Turns in one plane each, and the order they were made in; the first pair answered:
turn zet:
[-.11 -.06 .00 .08 -.08 .03 -.14 .10 -.07 .06 .24 .22 .08 .20 .26 .01 .04 -.05 .12 .17 .03 -.09 -.21 .07 .16 -.07] -> [.01 -.13 .06 .10 -.09 .01 -.12 .09 -.13 .02 .22 .22 .11 .13 .21 -.02 .14 -.06 .03 .27 .20 -.06 -.09 .06 .09 -.06]
[-.21 -.23 -.07 -.13 .06 .09 .05 .38 -.29 -.08 .08 .15 -.14 .14 -.33 .19 -.08 -.17 .17 .08 .19 .29 .09 .12 .34 -.04] -> [-.39 -.22 -.18 -.22 .11 .11 .00 .37 -.01 .05 .09 .23 .01 .21 -.09 .20 -.17 -.06 .30 -.03 -.03 .21 -.21 .08 .31 -.11]
[.00 .31 .17 .36 .05 .10 -.08 -.19 .36 .05 .17 .10 .01 -.31 .39 -.11 .07 .23 -.09 -.05 -.02 -.24 -.43 -.03 .13 .08] -> [.23 .18 .29 .42 .02 .07 -.06 -.22 .19 -.05 .15 .08 .01 -.43 .24 -.17 .24 .18 -.26 .14 .30 -.17 -.14 -.03 .03 .13]
[-.15 -.11 .09 .18 -.02 .07 -.11 .17 -.25 -.01 .19 .12 .30 -.24 .31 -.05 .09 -.05 -.01 .13 .01 -.06 -.15 .02 -.04 -.12] -> [-.09 -.08 .15 .23 -.05 .06 -.08 .21 -.42 -.08 .18 .06 .19 -.26 .15 -.04 .12 -.13 -.07 .16 .08 -.02 .01 .05 .01 -.08]
turn motik:
[.15 -.38 .16 -.05 .29 .09 .17 .08 -.05 -.04 -.02 .30 .26 .03 -.18 -.10 .11 -.02 -.27 .31 .46 .31 .17 -.05 -.16 -.09] -> [.12 -.45 .06 -.21 .30 .05 .12 .00 .14 .02 -.05 .32 .41 .11 -.05 -.08 .04 .10 -.14 .27 .32 .30 .10 -.05 -.27 -.15]
[-.22 .18 -.02 -.09 .17 .10 -.10 .16 .15 -.11 .00 .09 .01 -.14 -.04 -.11 .33 -.02 -.42 -.09 -.04 -.08 -.56 -.30 -.01 -.13] -> [-.25 .14 -.09 -.21 .16 .07 -.13 .12 .25 -.08 -.02 .11 .09 -.06 .03 -.08 .26 .04 -.30 -.14 -.15 -.08 -.59 -.27 -.04 -.18]
[-.09 .26 .03 .26 -.05 .10 .35 -.25 -.14 -.07 -.06 -.18 -.22 -.15 -.32 .03 .00 .01 -.15 -.15 -.21 .22 -.15 -.18 -.01 .02] -> [-.04 .22 .04 .27 -.02 .09 .35 -.32 .00 -.04 -.10 -.17 -.13 -.24 -.26 -.03 .08 .07 -.21 -.12 -.13 .18 -.19 -.24 -.13 .03]
turn Mel:
[.11 -.08 .02 -.33 .01 -.19 .08 -.35 -.02 -.07 -.30 -.32 .04 .11 -.34 .07 -.03 .11 .14 -.14 -.02 .12 .22 .10 -.31 .26] -> [.00 -.23 .00 -.36 .07 .06 .16 -.10 -.18 -.06 -.19 -.08 .07 .09 -.56 .07 .00 .00 .01 .08 .28 .33 .17 .04 -.10 .22]
[-.11 .18 -.10 .03 .01 .03 .10 .03 .12 .04 -.07 -.05 -.03 -.10 -.04 -.13 -.01 .07 .05 -.16 -.19 -.01 -.02 .00 -.07 .06] -> [-.07 .17 -.09 .02 -.02 .01 .12 .04 .00 .00 -.08 -.09 -.09 -.09 -.16 -.11 -.01 .04 .04 -.14 -.16 .04 .11 .04 -.05 .08]
[-.28 .00 -.02 -.08 .31 .37 .20 .17 .20 .01 -.12 .13 -.11 .03 -.22 .10 -.13 .00 -.05 .07 .07 .21 -.15 -.09 .01 .17] -> [-.29 .07 -.04 -.06 .29 .26 .13 .02 .41 .05 -.17 .07 -.06 .03 .04 .08 -.14 .12 .03 -.06 -.14 .04 -.27 -.10 -.13 .16]
[.22 -.13 .08 -.25 .04 .00 .29 -.04 .16 -.12 -.18 -.15 .08 -.10 -.17 .14 -.06 .04 -.14 -.13 .21 .41 .09 -.05 -.29 .06] -> [.15 -.17 .05 -.25 .08 .09 .29 .03 .22 -.07 -.14 -.04 .14 -.11 -.12 .12 -.06 .04 -.17 -.07 .28 .44 -.03 -.10 -.26 .03]

(two turns a pair)
[-.08 .03 -.02 -.10 .01 .12 .11 .16 -.31 -.09 .11 -.03 -.27 .12 -.40 .03 -.16 -.15 .10 .02 .00 .24 .08 .06 .30 .03] -> [.12 -.09 .10 .09 .13 .12 .13 .00 .02 -.05 -.05 .02 -.02 -.31 -.26 -.23 .17 -.06 -.26 .19 .37 .13 -.01 -.18 -.06 .10] -> motik motik
[.09 -.46 -.14 -.41 -.04 .02 .05 .07 -.15 .07 .05 .22 .32 .16 .00 .01 -.16 .05 .18 .24 .08 .18 .25 .10 .04 -.11] -> [-.06 -.42 -.17 -.32 .00 .11 .03 .14 -.02 .16 .13 .34 .37 .14 .20 -.01 -.16 .06 .18 .22 .03 .10 -.03 .03 .11 -.16] -> motik Mel
[-.08 .02 -.02 .12 -.09 -.04 -.06 .16 -.19 .07 .10 .18 .17 .02 .24 .08 .06 -.10 .04 .12 .17 -.06 .02 -.11 .17 .09] -> [-.03 .04 -.01 .13 -.09 -.15 -.10 .03 -.04 .09 .04 .09 .21 -.01 .39 .05 .08 -.02 .07 .04 .05 -.17 -.01 -.11 .03 .09] -> motik Mel
[-.09 -.12 -.12 -.20 -.01 -.04 -.03 .14 .02 -.15 -.13 .05 .11 .15 .04 -.07 -.02 .07 -.02 .25 .21 .11 .20 .06 .08 -.03] -> [-.22 -.05 -.15 -.17 .02 .05 -.02 .21 .08 -.09 -.08 .12 .10 .17 .10 -.06 -.07 .06 -.01 .20 .14 .09 .01 .03 .17 -.06] -> zet Mel
[-.05 .09 .09 .03 .15 .09 .07 .02 .07 .05 -.18 -.13 -.08 -.44 -.17 -.14 .02 .05 -.26 -.06 .06 -.06 -.06 -.19 -.05 .12] -> [-.14 .15 .04 .00 .16 .11 .06 .03 .12 .08 -.16 -.13 -.09 -.39 -.11 -.12 -.05 .08 -.18 -.15 -.08 -.10 -.18 -.18 -.01 .10] -> zet zet
[-.26 -.13 .15 .10 -.02 -.01 -.03 .00 -.06 .10 .01 .07 -.25 .03 .01 .11 .02 -.22 .09 -.04 -.19 -.02 .00 .10 .23 .13] -> [-.12 -.36 .15 .07 .00 -.04 -.09 -.09 .11 .13 -.01 .19 .03 -.10 .16 .00 .19 -.12 .00 .16 .06 -.03 .04 .03 -.02 .09] -> zet zet
[-.13 .03 -.10 -.50 .05 .02 -.01 .20 .20 .18 -.18 .30 .18 .05 .15 .03 -.04 .23 -.25 .13 -.18 .39 .14 .07 -.09 .11] -> [-.14 .17 -.10 -.49 -.03 -.07 -.03 .19 .04 .12 -.16 .16 -.02 .19 .12 .13 -.14 .17 -.10 -.02 -.40 .34 .25 .19 .02 .13] -> Mel motik
[.01 -.09 -.07 -.10 -.04 -.02 -.04 .07 -.09 -.07 .01 .05 .04 .07 .01 .04 -.05 .02 .07 .08 .03 .09 .08 .08 .04 -.10] -> [-.06 -.03 -.07 -.07 -.04 .00 -.02 .10 -.10 -.06 .02 .04 -.02 .09 -.01 .06 -.07 -.01 .08 .03 -.04 .08 .02 .08 .12 -.10] -> motik zet
[-.33 .00 .16 .12 .03 .14 .26 .02 -.09 .17 -.05 .05 -.28 -.22 -.19 .07 -.03 -.10 -.13 .02 -.24 .09 -.21 -.01 .49 .17] -> [-.40 -.12 .05 -.01 .07 .14 .17 -.04 .19 .28 -.03 .18 -.03 -.17 .09 .05 -.05 .04 -.02 .04 -.32 .04 -.43 -.06 .35 .07] -> zet motik
[-.18 -.12 -.19 -.22 .20 .07 .21 -.06 .11 .10 -.04 .09 .19 -.18 -.25 -.10 -.06 .08 -.03 .14 .30 .33 -.17 -.15 -.10 -.24] -> [-.24 -.05 -.19 -.15 .21 .08 .19 -.06 .21 .13 -.03 .10 .19 -.21 -.10 -.12 -.07 .10 -.03 .07 .21 .24 -.33 -.19 -.11 -.25] -> zet Mel
[-.01 .33 .09 .21 .16 -.03 .08 -.15 .18 .01 -.13 -.25 -.27 -.20 .03 -.08 -.07 -.01 -.21 -.37 -.23 -.17 -.20 -.14 -.04 .19] -> [-.06 .21 .10 .17 .18 .19 .19 .10 -.13 -.05 -.04 -.08 -.33 -.20 -.35 -.06 -.06 -.18 -.35 -.14 .11 .10 -.07 -.15 .20 .19] -> Mel Mel
[.01 .05 .12 .18 -.01 -.05 -.05 -.05 .01 -.01 -.01 -.06 -.04 .00 .24 -.05 .04 -.01 -.03 -.10 .00 -.14 -.04 .04 -.02 -.07] -> [.09 .03 .14 .17 -.02 -.07 -.03 -.08 -.04 -.04 -.04 -.10 -.05 -.02 .14 -.06 .08 -.03 -.08 -.07 .07 -.10 .09 .06 -.06 -.04] -> Mel motik
[.04 -.04 .11 .00 .02 .03 -.03 -.08 .09 .08 -.03 .04 -.07 -.30 -.07 -.08 .13 .03 -.15 .23 .00 -.04 -.06 -.02 -.11 .07] -> [.09 -.01 .13 .00 .00 -.02 -.04 -.12 .06 .06 -.06 -.03 -.11 -.29 -.07 -.06 .12 .03 -.13 .19 -.04 -.06 .00 .01 -.13 .09] -> Mel Mel
[-.13 -.03 .02 -.18 .23 .00 -.01 -.13 .58 .04 -.27 -.12 .20 -.33 .02 -.12 .09 .28 -.07 -.13 -.10 .02 -.20 -.22 -.34 .11] -> [.08 -.27 .02 -.31 .15 -.08 -.08 -.15 .40 -.04 -.24 -.09 .32 -.25 -.05 -.09 .14 .29 -.03 .09 .10 .15 .16 -.13 -.45 .06] -> motik zet
[-.02 .03 -.10 -.25 .15 .06 -.06 .04 .15 .04 -.03 -.07 .14 .02 -.18 .11 -.10 .02 .08 -.03 .06 .22 -.07 .05 .06 -.07] -> [.03 .01 -.08 -.26 .13 .05 -.06 .05 .09 .01 -.01 -.06 .13 .03 -.21 .12 -.09 .00 .07 .01 .11 .25 -.01 .06 .06 -.08] -> zet motik
[-.01 .07 -.20 .08 .37 -.25 .10 -.12 .36 -.19 -.29 -.07 .10 -.08 -.16 -.20 .00 .14 -.14 -.23 -.08 -.07 -.13 .00 .09 .14] -> [.02 .09 -.21 -.02 .32 -.28 .12 -.08 .14 -.26 -.28 -.15 -.01 .05 -.36 -.11 -.11 .08 -.04 -.26 -.14 .03 .08 .11 .19 .14] -> motik Mel
[.41 -.10 .15 -.09 .08 -.07 .03 -.19 -.03 -.27 -.29 -.30 -.02 -.08 -.27 -.10 .11 -.10 -.06 -.03 .11 -.02 .43 .06 -.27 .09] -> [-.02 .11 -.06 -.23 .15 -.01 -.01 -.16 .33 -.07 -.25 -.24 .03 .13 .06 -.01 -.19 .03 .26 -.36 -.47 -.17 -.14 .05 -.13 -.02] -> zet zet
[.09 -.07 -.03 -.27 -.06 -.14 -.15 -.23 .15 -.11 .02 -.05 .10 .19 .15 .08 .00 .14 .23 -.02 -.15 .02 .16 .12 -.21 -.09] -> [.04 -.06 -.04 -.28 -.08 -.12 -.15 -.17 .06 -.10 .08 -.01 .06 .26 .16 .12 -.04 .12 .28 -.01 -.18 .03 .14 .15 -.11 -.13] -> motik zet
[-.08 -.08 .02 .21 -.04 .04 -.14 .14 -.39 -.06 .28 .15 -.09 .13 .16 .17 .10 -.12 .07 .10 .15 -.03 -.05 .00 .21 -.03] -> [-.13 -.02 -.03 .18 -.03 -.05 -.20 .03 -.18 .00 .25 .09 -.04 .16 .38 .18 .04 .00 .18 -.05 -.10 -.16 -.21 .00 .13 -.06] -> zet Mel
[.16 -.16 .06 .08 -.09 -.03 -.08 .03 -.33 -.18 .24 .15 .01 .19 .23 .05 -.07 -.10 .03 .23 .22 .13 -.01 .11 .18 -.08] -> [.13 -.05 .10 .22 -.06 .01 -.04 .07 -.35 -.19 .24 .11 -.10 .10 .18 .02 -.04 -.16 -.07 .18 .24 .10 -.08 .06 .25 -.03] -> zet motik
[-.07 .10 .17 -.04 .04 .09 -.07 .13 .05 .12 -.02 -.31 .12 -.09 .01 -.29 .16 -.08 -.01 -.01 .08 .10 -.02 -.11 -.14 .19] -> [-.04 .09 .14 -.12 .01 .01 -.09 .06 .04 .10 -.05 -.38 .13 -.03 -.01 -.25 .11 -.04 .08 -.06 -.02 .10 .06 -.06 -.19 .19] -> motik Mel
[.11 .10 .09 -.11 .03 -.08 -.16 -.14 .23 .11 -.05 -.04 .06 .20 -.01 .14 .00 .02 .11 -.06 -.09 -.06 -.04 -.22 -.15 .05] -> [.14 .03 .09 -.14 .01 -.09 -.18 -.13 .19 .10 -.03 .00 .11 .22 .02 .16 .01 .03 .12 .01 -.04 -.04 .00 -.21 -.17 .02] -> motik zet
[.08 -.20 .05 .05 .15 .36 .00 .19 .09 .03 -.17 .14 .20 -.19 -.27 -.03 .00 -.26 -.43 .20 .33 .15 -.03 -.20 -.04 -.21] -> [.15 -.16 .06 .00 .10 .30 .03 .17 -.09 -.04 -.21 .00 .06 -.14 -.48 .03 -.06 -.31 -.38 .14 .28 .22 .19 -.11 .01 -.16] -> motik zet
[.18 .19 .06 .16 .01 .14 -.07 -.12 .12 .04 .03 .17 -.12 -.46 -.05 .04 .37 -.09 -.17 .10 .02 -.16 -.25 -.12 -.08 -.10] -> [.05 .35 .03 .18 .00 .17 -.04 -.05 .04 .03 .05 .09 -.29 -.37 -.14 .11 .24 -.14 -.09 -.05 -.18 -.16 -.30 -.07 .10 -.07] -> zet zet
[.09 .17 -.05 -.25 .00 -.18 .09 -.16 -.20 -.02 -.15 -.42 -.36 .26 -.38 .34 -.24 .09 .20 -.23 -.31 .12 .24 .30 .05 -.04] -> [-.34 -.09 -.18 -.28 .22 .36 .15 .28 .06 .23 .09 .28 .03 .17 -.22 .23 -.18 .07 .00 .14 .09 .28 -.46 -.01 .31 -.23] -> Mel Mel
[-.07 .21 .10 .30 .04 .03 .07 .01 .00 .02 .05 -.06 -.16 -.13 .15 -.05 .08 -.12 -.15 -.14 -.01 -.20 -.18 -.06 .00 .06] -> [.02 .17 .10 .27 .04 -.04 .07 -.08 .08 .01 -.01 -.11 -.10 -.18 .17 -.08 .12 -.07 -.17 -.13 .01 -.22 -.13 -.07 -.12 .08] -> Mel motik
[-.10 -.07 -.03 -.15 -.06 .11 .04 .15 -.29 -.07 .11 .09 -.09 .17 -.35 .10 -.04 -.18 .02 .10 .09 .25 .22 .09 .21 -.04] -> [-.20 -.12 -.02 .01 .08 .24 .02 .13 .14 .09 .11 .32 .19 -.08 .03 -.08 .13 -.07 -.18 .19 .24 .09 -.24 -.16 .06 -.10] -> motik Mel
[-.02 .28 .09 .07 -.10 -.12 -.12 -.16 -.17 .02 .10 -.16 -.05 .24 -.24 .14 -.02 .01 .21 -.18 -.15 .01 -.20 .15 -.04 -.01] -> [.10 .17 .08 .00 -.12 -.21 -.15 -.26 -.14 .01 .06 -.19 .04 .24 -.23 .11 .02 .07 .22 -.12 -.09 .03 -.07 .17 -.18 .00] -> zet Mel
[.04 .11 -.01 .17 -.17 -.15 -.19 .00 -.04 .19 .23 .16 .11 -.01 .26 .04 .04 -.07 .01 .16 .06 -.20 -.09 .06 .00 .05] -> [.14 .13 .03 .17 -.21 -.21 -.17 -.03 -.22 .10 .20 .03 -.01 .02 .09 .08 .03 -.12 .00 .16 .08 -.15 .14 .13 .02 .10] -> Mel Mel
[.12 -.10 .12 -.02 .06 -.33 -.16 .18 .18 -.16 -.04 -.13 .18 -.23 .31 .11 -.14 .05 .03 .17 -.16 -.07 .06 -.10 -.19 .18] -> [.09 .07 .16 .03 .02 -.32 -.08 .26 -.08 -.23 -.02 -.26 -.10 -.16 .08 .19 -.23 -.09 .04 .06 -.26 -.02 .17 -.03 .01 .24] -> zet zet
[-.01 .03 .05 .27 .08 .13 -.03 .13 .09 .13 .14 .16 .00 -.22 .00 -.18 .14 -.03 -.36 -.02 .16 -.14 -.37 -.26 .07 .10] -> [-.12 -.06 -.13 -.05 .07 .05 -.13 .04 .33 .22 .13 .18 .20 .04 .19 -.07 -.07 .15 -.02 -.13 -.18 -.15 -.47 -.18 -.02 .00] -> motik motik
[.00 -.27 -.01 -.22 -.06 -.02 -.17 .03 .02 .06 .12 .24 .21 .27 .15 .08 -.02 -.03 .21 .25 .14 .05 .14 .05 .00 -.16] -> [.17 -.25 .08 -.12 -.11 -.12 -.16 -.04 -.12 -.03 .08 .11 .10 .22 .05 .07 .05 -.08 .14 .25 .21 .04 .36 .09 -.05 -.10] -> Mel zet
[.04 -.12 .08 .13 -.04 -.01 -.01 .02 .04 .02 .04 -.14 .11 -.15 .09 -.03 .18 -.08 -.17 .10 .08 -.05 .15 .05 -.13 .03] -> [-.18 .08 .01 .09 -.03 .03 .02 .10 .04 .06 .07 -.20 -.05 -.02 .09 .05 .00 -.11 -.02 -.12 -.25 -.11 -.04 .10 .07 .02] -> zet zet
[-.29 -.14 .08 -.43 .06 -.19 -.03 .27 -.01 .04 -.18 .19 .11 .09 -.12 -.08 -.06 -.08 .01 .07 -.08 .32 -.04 .17 .20 .09] -> [-.27 -.15 .10 -.41 .05 -.18 -.03 .30 -.06 .02 -.15 .21 .10 .07 -.14 -.09 -.04 -.10 -.03 .12 -.01 .33 -.01 .17 .21 .08] -> zet motik
[.45 -.03 -.14 -.27 -.12 -.03 .10 -.14 .07 .05 -.29 -.05 .17 .02 -.34 -.05 -.02 .18 -.16 .06 .38 .13 .22 .03 -.20 .27] -> [.09 .10 -.22 -.26 -.05 .28 .21 .21 -.05 .11 -.13 .15 .03 .12 -.49 .02 -.19 .02 -.15 .01 .32 .24 -.12 -.01 .24 .23] -> zet Mel
[.14 -.25 .10 .04 .06 .02 .02 -.02 .21 -.02 -.01 .16 .18 -.37 .05 -.19 .31 .02 -.31 .31 .49 .00 .02 -.29 -.28 -.03] -> [.25 -.22 -.02 -.26 -.06 -.31 -.11 -.33 .36 -.03 -.16 -.13 .22 -.10 .19 -.06 .09 .23 .10 .03 -.02 -.09 .24 -.09 -.51 -.05] -> motik Mel
[-.10 -.19 -.12 -.21 .01 .18 -.05 .09 .05 .10 .14 .24 .36 .16 -.05 -.04 -.09 -.01 .14 .15 -.02 .02 -.30 -.05 .03 .05] -> [.15 -.03 -.04 -.18 -.12 -.16 -.10 -.21 -.05 -.03 .00 -.19 .14 .21 -.08 .02 -.13 .04 .28 -.10 -.32 -.11 .07 .12 -.17 .17] -> Mel Mel
[.02 -.10 -.04 -.04 -.10 .07 .00 .01 .21 .10 .18 .34 -.28 .10 -.51 -.06 -.27 -.03 .20 -.05 -.32 .02 .06 -.18 .17 -.12] -> [.12 -.16 -.06 -.08 -.11 -.08 -.09 -.19 .45 .13 .10 .28 -.11 .06 -.27 -.10 -.21 .12 .25 -.07 -.39 -.10 .07 -.19 -.08 -.14] -> zet Mel
[.08 .11 -.03 -.23 .19 -.09 .18 -.13 .25 .04 -.16 .03 -.06 .02 -.11 -.02 -.16 -.06 .05 -.20 -.37 -.12 .11 .19 -.03 .16] -> [.27 -.06 .04 -.19 .18 -.13 .17 -.19 .22 -.01 -.18 .06 .05 -.09 -.13 -.11 .01 -.05 -.09 .01 -.08 -.08 .30 .16 -.19 .16] -> zet zet
[-.47 -.08 -.05 .02 .09 .29 .23 -.04 .14 -.07 .14 .12 -.10 -.07 -.18 -.04 .02 -.11 .01 .03 .04 -.03 -.08 -.09 .06 -.04] -> [-.38 -.06 -.06 .04 .07 .12 .15 -.24 .36 -.04 .06 .02 -.01 -.10 .08 -.08 .05 .03 .08 -.06 -.10 -.18 -.11 -.09 -.18 -.05] -> zet Mel
[-.23 .15 -.01 .14 -.16 .06 -.17 .24 -.44 .01 .35 .14 -.26 .32 .24 .20 -.12 -.10 .29 -.04 -.28 -.08 -.12 .16 .36 -.10] -> [-.29 .18 .02 .30 -.06 .16 -.17 .24 -.17 .10 .34 .25 -.14 .11 .46 .07 .00 -.05 .12 -.01 -.18 -.20 -.44 -.01 .29 -.11] -> motik zet
[.29 .09 .13 .12 -.10 -.16 -.09 -.35 .08 .23 -.06 -.17 -.06 -.16 .25 -.04 .18 .21 -.06 -.10 .12 -.15 .32 -.07 -.08 .05] -> [.30 .10 .11 .04 -.14 -.20 -.09 -.34 -.02 .19 -.06 -.22 -.12 -.07 .16 .02 .11 .20 .03 -.14 .05 -.10 .44 .01 -.04 .06] -> motik zet
